Each row has a name. Each question is about the rows just above it.

Foz: [130 125 123 131]
les: [119 142 235  91]
firor: [119 142 147 130]
miz: [128 125  71 146]
mun: [119 142 147 120]
[128 125  71 146] is in which row?	miz
Whose row is [119 142 147 120]?	mun
Which row holds [119 142 235  91]?	les
Whose row is [130 125 123 131]?	Foz

ked: [103 164 153 125 128 109 133 155 120 109  94 134  95  97 150 110 153 197
 100 115 103 139 138 184 140  78 150 103 141 111 179 136 162 198 145 155
  98 104 117 161 141 112 103  76 138 142 196 142  70  97 139 149 117 136
 104 116 119  76 176]
rumul: [118 174 149 149 142 114 106 139  86 165  84 129  89  81 160  79 124 185
 106 140 142 187 139 146 140 137 103  64 165  88 180 142 103 156 163 142
  93 133 115 153 164 129 108  90 177  96 172 143  82 145 121 113 118 117
 199 180 119 157 116]
noko: [118 174 149 149 142 114 106 139  86 165  84 129  89  81 160  79 124 185
 106 140 142 187 139 146 140 137 103  64 165  88 180 142 103 156 163 142
  93 133 115 153 164 129 108  90 177  96 172 143  82 145 121 113 118 159
 104 156 130 119 150]
buzam: [171 100 139 118  87  88 176 146 163 207 129 156 108 137 149 122 122 101
 171  80 135 152 136 116 119 181 118 118 103  72  94  65  97  37 126 108
 175 159  83  94 155 116 149 149 142 113 130 102 175 179  76 104 101 146
 143 175 106 141 108]
goz: [111 149 101 178 123  55 146 176 142 215  92 159 115  71 146  90 139 115
 160 121 154 176 110 132 146 152  75 102 130  84 137  72 108 106 153 143
 151 124  80 136 124  96 131  85 146  91 158 134 121 192  92 124  74 169
  69 143 136 136 112]
neb: [148 125 158  97 135 196  98  73  66 116 153 118 114 155 134 135  77 124
 121 147 130 153 143 101 115 161 136 110 163 129 108 205  87  87 119 109
 117 175 166 105 177 202 113 183 154 113  93 133 150 114 132 103 180 122
 196 180 124 167 112]
kero: [118 174 149 149 142 114 106 139  86 165  84 129  89  81 160  79 124 185
 106 140 142 187 139 146 140 137 103  64 165  88 180 142 103 156 163 142
  93 133 115 153 164 129 108  90 177  96 172 143 117 203  96 123  60 165
  79 143 128 150 101]
Miko: [152  97 104 122 129 130 139 101 148 148 167 137 163 160 121 157 106  45
 165 150 151 125 111  85 111 180 101 164 120 139  72 116  87  51 116  95
 169 158 124  93 132 147 150 169 142 113  49 116 193 167 106 101 129 123
 150 138 145 175  81]
Whose row is [118 174 149 149 142 114 106 139  86 165  84 129  89  81 160  79 124 185
 106 140 142 187 139 146 140 137 103  64 165  88 180 142 103 156 163 142
  93 133 115 153 164 129 108  90 177  96 172 143 117 203  96 123  60 165
  79 143 128 150 101]?	kero
What are the next 2 entries after [146 176]?	[142 215]
Whose row is [171 100 139 118  87  88 176 146 163 207 129 156 108 137 149 122 122 101
 171  80 135 152 136 116 119 181 118 118 103  72  94  65  97  37 126 108
 175 159  83  94 155 116 149 149 142 113 130 102 175 179  76 104 101 146
 143 175 106 141 108]?	buzam
The next 2 entries after [139 118  87  88 176 146 163 207]:	[129 156]
What are the next 2 entries after [140  78 150 103]?	[141 111]
Which row holds [118 174 149 149 142 114 106 139  86 165  84 129  89  81 160  79 124 185
 106 140 142 187 139 146 140 137 103  64 165  88 180 142 103 156 163 142
  93 133 115 153 164 129 108  90 177  96 172 143  82 145 121 113 118 159
 104 156 130 119 150]?	noko
What are the next 2 entries after [179  76 104 101]?	[146 143]

topem: [ 93  73 145 128  72  71]
nepun: [148 151 169 135  72  32]
livo: [ 94  93  73 146 188  56]
ruko: [ 76 112 221  81 197  71]
Give the next 2 entries after [112 221].	[ 81 197]
What are the next 2 entries after [ 93  73 146]?	[188  56]
Whose row is [ 94  93  73 146 188  56]?	livo

Suzov: [188 125  92  29]
Kop: [155 113 225 135]
nif: [145 134 151  17]
Gefun: [ 31 168 121 202]
Whose row is [188 125  92  29]?	Suzov
Where do [155 113 225 135] appear?	Kop
Whose row is [ 31 168 121 202]?	Gefun

maler: [143 142 153 187 146 147 147 212 153 154]
dakap: [166 153 156 142 158 169 175 154 144 175]
faso: [160 147 144 181 159 173 137 145 153 170]
Nev: [159 167 152 181 159 181 156 146 189 141]
What are the next 2 entries after [147 147]?	[212 153]
The next 2 entries after [142 158]:	[169 175]
Give the next 2 entries after [166 153 156 142 158 169].	[175 154]
What are the next 2 entries after [153 156 142 158 169 175]?	[154 144]
What are the next 2 entries after [153 156 142 158 169 175 154]?	[144 175]
Whose row is [159 167 152 181 159 181 156 146 189 141]?	Nev
The next 2 entries after [166 153 156]:	[142 158]

Sanod: [ 29 198 141 150 162 131  51  66 102 204 187 127 160 137 221  70]
fud: [ 86 198  55  49 114  73  96 119 134 196 107 103 176 145 184 113]
mipe: [196  55 160  66 102  51 141 162 127 150 187 131 204  46 220 105]
What are the next 2 entries after [160  66 102]?	[ 51 141]
What are the next 2 entries after [196  55 160  66 102  51 141 162 127 150 187 131]?	[204  46]
The next 2 entries after [141 150 162 131  51  66 102 204 187 127 160]:	[137 221]
Give the next 2 entries after [114  73  96 119 134].	[196 107]
Give the next 2 entries after [51 66].	[102 204]

lura: [131 124 195 158 170]
vig: [131 124 195  87 170]
zeki: [ 29 195 124  87 144]
The next 2 entries after [195 124]:	[ 87 144]

manar: [138 148 129 123 146 150 132 110 179 117 164 138 165 143 109 135 140 159
 143 164 148 133 139 149 145 151 163 130 116 152 133 115 142 161 173 167
 138 148 126 177 148 148 120 143 134 156 153]
Sasu: [121 128 171 115 133 182 119 154 165 164 138 120 184 180 154 119 180 184
 175 139 126 157 122 169 127 182 140 170 159 125 175 142 132 162 150 145
 130 143 122 158 143 177 167 121 157 149 126]
rudo: [176 176 101 157 203  98 181 142  96 159 120 138 109  99 160 169 119 122
  76 147  90  55  94 200 185  91 161  97 120 118 167  91  60  34 132 155
  66  41 205  76 213  72 149 147 227 200 116]
The next 2 entries after [138 120]:	[184 180]
The next 2 entries after [119 122  76 147  90  55  94]:	[200 185]
Give the next 2 entries after [205  76].	[213  72]
What are the next 2 entries after [159 120 138 109  99 160 169 119 122  76 147]?	[90 55]

rom: [179 116 103 114 193 132 219  79 140  79  82]
Vora: [181 120 102 109 202 131 227  80 140  77  79]
begi: [176 111 104 120 188 130 213  77 138  81  85]
Bagi: [174 106 104 127 181 131 203  75 137  84  87]
minu: [180 117 103 113 197 131 221  80 139  79  82]
kala: [172  83 103 153 158 131 181  60 133  87  93]
Likap: [173  97 104 136 170 132 193  70 135  86  89]
nodim: [174 102 104 131 176 131 199  72 136  84  89]
guk: [181 118 103 110 198 131 224  80 139  77  81]
zarub: [175 109 105 122 185 131 208  77 138  81  86]
Dib: [172  91 104 143 164 132 187 139  80  86  90]
lumim: [178 113 103 117 190 131 215  78 139  81  84]
What are the next 2 entries after [ 78 139]?	[81 84]
The next 2 entries after [131 199  72]:	[136  84]
Where do [181 118 103 110 198 131 224  80 139  77  81] appear?	guk
What are the next 2 entries after [176 131 199  72 136]?	[84 89]
What are the next 2 entries after [102 109 202]?	[131 227]
What are the next 2 entries after [113 103 117 190 131 215  78 139]?	[81 84]
Give the next 2 entries after [116 103 114].	[193 132]

Mezub: [118  86 168 184 118 127  84 196 180 100 149 113 130  92 190 112 132  44
 100 144  66 125 108 201 130]
ril: [100 149 114 130  92 190 162 121 124 104 129  80 120  92  44 190 144  66
 112 132 112 125 160 158 183]
ralov: [118  86 168 184 118 127 145 196 180 100 149 113 130  92 190 112 132  44
 112 144  66 125 108 201 130]
nibi: [170 108  83 169 116 121 148 143 118 121 167  36 172  46  77 110 116  86
  87 112 118  78 168 120 141]
Whose row is [118  86 168 184 118 127  84 196 180 100 149 113 130  92 190 112 132  44
 100 144  66 125 108 201 130]?	Mezub
Give the next 2 entries after [ 92 190 112 132  44 112 144  66].	[125 108]
The row with [118  86 168 184 118 127 145 196 180 100 149 113 130  92 190 112 132  44
 112 144  66 125 108 201 130] is	ralov
What are the next 2 entries after [127  84 196 180]?	[100 149]

sim: [124  62 108  56  81 204 177  93  78 187]
rir: [144  19 106 145 209 188 209 155  75 124]
galo: [ 65 229 145 150  85 174 142  97  75 139]
vosi: [229 144 128 153 128  65  86 142 138 179]
latel: [ 73  21  30 113  93 199 131 118  84 139]
The next 2 entries after [153 128  65  86 142]:	[138 179]
What are the next 2 entries after [ 30 113  93]?	[199 131]
The next 2 entries after [229 145]:	[150  85]
The next 2 entries after [ 62 108  56]:	[ 81 204]

bomu: [107 138 165 120  87 112 123  77  56 143 146 122 150  98  79  98  93 117
 111 211 131 122 135 152 134  64  74 110 163 117 133]
Vura: [107 138 165 120  87 112 123  77  56 143 146 122 150  98  79  98  93 117
  77 147 129 109 103 143  76  87 158 123 130 122 115]
mek: [131 140 147 108  42  67 150  72  26 146 145 130 133  73 131 121  69  71
  76 215 133 127 122 153 114  39  94 107 174 122 113]
Fudi: [141 146 122 150  98  98  93 117  82 147 124 123 112 108 192 161  95  87
  85 104 124 166 123 111 130 119 155 124 156 146  91]
gozek: [107 138 165 120  87 112 123  77  56 143 146 122 150  98  79  98  93 117
  82 147 129 109 103 143  76  87 158 123 130 122 115]
The next 2 entries after [146 122 150  98  79  98  93 117  82 147]:	[129 109]
Where do [107 138 165 120  87 112 123  77  56 143 146 122 150  98  79  98  93 117
  77 147 129 109 103 143  76  87 158 123 130 122 115] appear?	Vura
[107 138 165 120  87 112 123  77  56 143 146 122 150  98  79  98  93 117
 111 211 131 122 135 152 134  64  74 110 163 117 133] is in which row?	bomu
Whose row is [107 138 165 120  87 112 123  77  56 143 146 122 150  98  79  98  93 117
  82 147 129 109 103 143  76  87 158 123 130 122 115]?	gozek
What are the next 2 entries after [108  42  67]?	[150  72]
What are the next 2 entries after [150  98  79  98  93 117  77 147 129 109 103]?	[143  76]

vutem: [130 127 162 129 130 126 130 128 126 162 126 129 127 125 131 126]
sig: [130 127 126 129 130 126 130 128 126 126 126 129 127 125 131 126]
dugek: [152 106 104 150 153 105 151 150 105 105 103 152 105 103 154 105]
Pagot: [ 55 199 201  58  49 197  53  56 199 199 202  55 198 202  54 200]
rize: [ 96 158 159  98  94 157  97  94 157 157 159  96 159 158  97 157]
filu: [162 130 127 127 123 196  55  58 199 198 201  56 197 203  54 199]
bipi: [128 126 126 129 132 124 132 129 126 126 127 127 126 126 131 126]
savar: [201  57  56 198 206  60 202 200  57  57  56 201  60  53 199  55]
The next 2 entries after [162 126 129 127 125]:	[131 126]
Give the next 2 entries after [130 127 162].	[129 130]
The next 2 entries after [127 162 129 130 126 130 128]:	[126 162]
What are the next 2 entries after [127 127 123 196]?	[55 58]

